In the rows, zero is written as 128.
Each named turn below is shown by a few rows before and after it. Which turns, in which order, take the first row of each later pair to the second? The first pair is answered.
turn K_583:
[113 125 133 113 119 140 105 113 140 133 131 122 132 109 142 135 126 107
 124 141 114]  ->  [101 120 138 119 109 121 119 115 132 137 135 136 141 125 120 135 115 112
 132 156 113]
[121 115 117 145 147  96 136 131 111 117 135 127 132 144 111 138 132 150
 151 131 140]  ->  [145 124 121 141 163 104 139 134 119 120 123 118 110 140 115 143 129 138
 120  99 136]
[155 136 146 127  84 195 132  88 162 123 124 148 144 107 164  90 153 119
 140 145  97]  ->  [136 131 159 135  74 162 157  90 149 124 130 170 165 129 125  88 132 138
 155 167  97]
[118 130 147 133  97 165 123 123 137 125 128 146 144 118 122 131 122 114
 132 141 117]  ->  [120 130 160 138  96 155 137 122 135 134 121 154 141 134 113 134 114 113
 127 138 112]
turn K_476:
[127 100  78 102 165  82 115 160 123 141 149 124 129  85 190 148 127 114
 144 119 154]  ->  [139 112 109  84 131 138 102 148 145 148 138 144 133  67 203 148 119  92
 145 134 134]
[133 136  73 121 158 163 121 140 128  92 133  28  61 109 174 132 177 100
  96  70 119]  ->  [ 98 127  60 110 133 177 100 139 127  75 160  29  87  95 186 116 182 107
 136 119 121]
[116 124 114 143 151  59 166 149 103 121 136 122 139 161  87 137 112 139
 129 117 143]  ->  [109 140 149 113  78 153 125 127 137 114 141 152 167 123 115 115 113 121
 166 185 127]
turn K_645:
[126 127 140 145 126 129 139 142 116 142  99 147 122 138 124 144  96 108
 144 114 118]  ->  [124 122 118 150 150 120 135 152 106 137 105 126 112 131 128 151 106 113
 139 102 130]
[ 67 107 117 131 114  69 121 125  98 130 169 111 117 136 103 132 120 158
 164 145 138]  ->  [ 73 111  94 124 125 110  84 126 114 117 174  79 105 103 144 129 144 144
 158 142 145]
[ 80 116  95 156 124 103 140 143 120 106 163 133 168 131 112 127 138 144
 164 189 127]  ->  [ 86 112  80 156 131 121 120 148 127  99 169 113 157 111 137 125 150 144
 159 179 133]
[114 144 136 137 128 165 145 118 142  94 138 138 143 106 120 134 161 129
 165 171 146]  ->  [110 139 141 147 126 131 167 125 131  98 139 141 147 128 101 134 149 137
 163 172 149]
turn K_975:
[124 128 127 133 137 109 128 127 124 119 125 132 131 145 112 133 133 128
 138 138 125]  ->  [120 128 116 135 138 116 120 131 121 112 130 128 131 138 124 129 140 122
 142 146 131]
[167 134 151 122 127 141 140 112 139 143 116 131 110 123 122 134 123 106
  99 100 121]  ->  [158 121 137 134 144 106 151 121 122 141 119 125 110 135 107 138 123 118
  98  92 126]
[160 133  93 111 163 122 121 148 134 139  97  83 123 141 153 158 135 130
 101  57 145]  ->  [163 136  95 105 154 147 107 145 139 135  99  79 124 125 165 154 139 127
 106  66 142]
Pairs:
Between the rows of a pair lie two turns.
[113  82  72 126 138 118 104 148  51 112 182  80 122 140 144  65 177 156
 163 176 122]  ->  [130 100 161 137  89  97 174 138  59 155 142 158 141 198  70  83 112 144
 151 183  82] => K_645 then K_583
[179 148 178 107  93 190 124  99 174 145  90 141 109 115 132 142 130  93
  90 124  91]  ->  [112 134 178 118  62 143 141 103 152 132 129 175 170 144  91 120 113 127
 148 198  97] => K_583 then K_583
[170 124 115 127 172 112 137 144 140 145 104 108  89 135 128 159 129 116
  81  63 127]  ->  [100 107  75 118 141 140  82 142 132 103 170  94 138 101 164 123 158 138
 155 152 148] => K_975 then K_476
[ 90 103  88 129 129 104 113 142  93 105 167 124 156 123 127 111 139 155
 167 155 153]  ->  [141 114 103 141 176  73 148 150 103 135 126 120 110 144 109 142 126 144
 100  78 146] => K_476 then K_476
[137 125 118 145 148 147 156 168 106 146 132 153 124 134 149 120 153 144
 102 108 173]  ->  [140 131 147 129 126 173 156 157 120 153 124 177 135 134 141 117 140 132
 107 127 158] => K_645 then K_645
[ 96 117 134 137 138  83 158 136 113 136 138 153 145 165  83 139 100 147
 132 144 129]  ->  [125 120  94 107 159 165  81 133 142 117 139  95 117  96 167 130 149 120
 120 128 133] => K_583 then K_583
[103 125 111 122 113 133  96 129 117 122 155 124 150 103 145 120 141 134
 173 161 134]  ->  [105 132 140 121  89 125 122 123 124 136 141 158 154 124 118 120 120 134
 174 173 122] => K_645 then K_975
[ 70 110  91 157 121 131 104 134 146  75 149  97 142 149 166 105 158 123
 133 121 177]  ->  [135 134 149 150 115 153 140 126 164 116  88 133 106 167 147 139 125  90
  71  58 146] => K_645 then K_476
[107 129 132 125 102 127 134 124 137 132 143 150 157 147 108 117 117 144
 151 149 130]  ->  [115 124  92 125 134 129 109 135 136 113 148 105 137 121 143 115 149 144
 140 132 144] => K_645 then K_645
[144 141 145 125 132 137 142 117 134 143 107 126 103 142 133 122 136 118
 111 115 131]  ->  [109 134 135 124 117 128 134 116 125 130 134 139 135 145 123 103 136 134
 148 162 135] => K_583 then K_583
